Each row is where one point has got to under a steady rotation. How many ticks took it there?
The counts run from 0 to 292.
[ 17  -1  22  -1  17   8   2 -40  38 -21 -13 -14  19  47  43  12 -23 -22
   9   2  16 -27   4  -3 -11  17 -20 -22  20 -37  16  -7  25]
245
[ 34   7  -1   2  -1  49  -1 -55  32 -45  -1   1  14  39  31  11  -4 -17
 -12   1  17  -2   3  27 -14  -2   4  13   1 -15  31  17   7]
236
[  9   3   0 -23 -12  44  -4 -42  33 -52  -2  15  18   7   3   1 -15 -29
  -3   7  12  16  15  11   4  -4   2  -2   9 -36  30  34  36]
112
[ 31  16  13  -3  -9  11 -12 -40  27 -32   2 -10   9  19  36  21   0  -3
  11   9  41 -20  14 -19   2  43  -7 -21  51   6  12 -11  10]
250
[ 16   2  32 -35   4  25 -44 -25  15   4  -6  50  -8  -1  13  12 -16  -9
   0  -6  13   7  23 -24   2  28 -16  -5  46 -40  -8  15 -22]
45
[ -2 -10  49 -23  21   5   6 -25  16 -28 -16  36   7  11  17 -15 -16 -27
  -8   2 -19 -21   9  -5 -15  45 -32  -2  17 -43  11  17 -22]
171
[ 17  13  24 -18 -27   7  10 -30  41  -8  10   9   9  39  40  38 -43 -29
   2  13  13 -17  15  -9 -27  20  15   4  -5 -13   8  34   9]
131
[ 37  23  -2  -2  -9 -14  -7 -34  18 -27  20  -2  -8  27  39  15 -13 -11
  15   9  22 -40  13  -3 -17  46  -3  -1  31  -2  32 -12  28]
248
[ 28   5  25   3   4  21  -4 -50   7 -11  -4  -1   7  49  28  32 -14 -16
   8 -19  23  16   7 -19   0 -17  -8   0  48 -18  15  25 -31]
145
[ 11   4 -16 -26 -15  12 -12 -40  31 -29  16  20 -11 -15  19  -7 -19 -13
   5  25  13 -28  13   5  -8  33   4   6  14 -35  40  21  53]
117
[ 11   2  22  -9 -30  -8  11 -26  11 -30   5   8   0  27  35  26 -10 -27
  34  21  27 -11  22 -45   3  22 -10 -12  46   4  17  18 -12]
257
[  6  -1  42 -24  16 -13   6 -25  11 -24   2  37  -6   9  16 -16 -15 -27
  -7   3 -24 -27   5   5 -27  54 -28  10   9 -31  18  20 -13]
172
[ 35   2  14  -2   0 -18   4 -53  17  27  25   6 -12  34  43  24 -25  -4
  25 -15   7 -23   5 -15 -10  17 -13  18  34 -14  25  13 -12]
140
[  5 -20  -3 -55 -17  13 -24   3  30  -3   5   9 -10  -2  -2   6  -9 -14
  23  12  26 -16  14 -31   9  24 -28   3  40 -40  41   3  11]
208
[ 16   3   2 -45 -25  40  11  -1  27 -21   8  15   7  11   1  13  13 -30
  15  23  19  34  26 -18  -2  13 -28  -9  44 -10  27  24  -6]
94
[ 14   0  10  -8  21  12 -22 -37 -15 -22  -9  22 -13  26  26  10 -13 -22
   8   3  14  -3   7 -32  -3  -5 -22 -16  64 -46  15  12  -9]
152
[ 19   6   6  -2 -18 -16  27 -61   8 -12  27  -7 -12  16  24  13 -19 -24
  -3   6   7 -15  -2  -6 -20  14   6  25  28   2  43  50  12]
17
[ 14 -16  -2 -29  10  13  -4 -27  12 -14  -6  28 -41  10  37 -14 -16 -22
  -5  31   1 -26  -8 -10 -16  10 -29  31  24 -32  11  35 -29]
59
[ 14  -7  37 -21 -10 -27 -18 -37  18 -14  13  -6  -6  24   7  17 -40 -12
  20 -30  26 -13   1 -35  16  20   1  27  39 -16  14  21  -3]
33
[ 19  13  12 -35 -25   0 -34  -3   0 -13  15  57 -31   3  10  19 -25 -16
   0   5   8  -6  26 -22 -13  34  -2  13  42 -31   9  19  -6]
43
[ 23  11  26 -36   2   6   2  14  42 -23   0 -12  13  49   5   6 -11 -25
  -7  -1   8 -10   9   9 -24  57 -35  -1  17 -18  20  -5   9]
81
[ 25  -4  17 -21  18  38 -15 -32  26 -43 -26 -28   0  26  14  -7  12  -7
 -26   7  36 -11 -12   2  -1  27 -24  17  39  -6  11   9 -21]
70
[ 16   2  22 -12  -5 -29  19 -35  11   1  24  26 -12  15  33   6 -21 -24
  37   1  -2  -2  19 -29   3  32 -38 -13  48 -23  12  12  -6]
264
[ 10  -6  15 -44 -13  14  -5  10  26 -22   5   0  16  40 -20  12 -16 -30
  -1 -12   9  -1  10  -1 -14   9 -17  22  17 -49  59  13  15]
204
[  4   1  43 -28   9  26 -13 -23  12 -50 -24  39   7   3  11  -4  -7 -28
 -20  18   2   1  15 -14  -9  37 -16 -16  34 -28 -10  26 -15]
169
[ 14   6  19 -24 -26   3 -35 -26 -12 -30   8  22  -4   9  -5  31 -10 -13
  -2 -12  23 -12  18 -32  -8  12  24  16  52 -22  39  25 -10]
36
[ 33   7  27  -4   6  -7   3 -50  33  27  17   1   0  41  41  29 -32  -8
  18 -19  11 -13   8 -13  -3  18 -20   3  28 -18   6  12  -9]
139
[  3 -14   7 -33   2  23  -3   0  26 -33 -25 -18  -1  23  17   1   7 -23
  -8  38  31 -28   4 -25 -16  31 -28  -1  45 -18  25   7  -8]
77
[ 16  12  38 -22  20   3 -18 -46  20 -40   3  11   2   4  -5 -12 -27 -14
 -35 -30   1   0  -5  17  -3  39  -2  19  23 -33  11  33  16]
286
[ 34   4   2 -24  13  33 -22 -28  24 -46 -15 -18 -15  20  19  -7   7  -4
 -31  12  37 -11  -7   9  -2  37 -17  22  41   7   3  12 -12]
69
[ 21  19  -4  -9 -24  -5  18 -57   7 -23  22  -7 -14  11  23  21 -18 -22
  -7  19  20  -4   6  -9 -15  15  13  15  35   8  33  54  17]
18
[ -3  -1  26 -13  12  -4  10 -47  -8 -36   2  32  -1  13   4 -12 -25 -38
 -10 -11 -21   5   1   0 -14   0 -16   7  25 -52  31  45   6]
278
[ 29   5  18  -9   6 -19 -22 -31   6 -42  12  22 -29  26  28 -11 -34 -14
  22 -17  13 -12   2 -18  19  29 -30  15  48 -26  -9   3  -1]
157
[  5 -10 -12 -24  -7   1  -2 -39  30 -25  12  17 -10  -2  22 -11 -28 -18
  13  20   3 -34   5   0  -3  19  -1   9   7 -41  39  23  45]
116
[ 18  -3  22 -21   4  43 -16 -45  -4 -23  -6  42  -6  11  12   8   9 -12
 -19  -7  -2  -1   5   5 -15   6 -10  28  21 -29  28  34 -50]
54
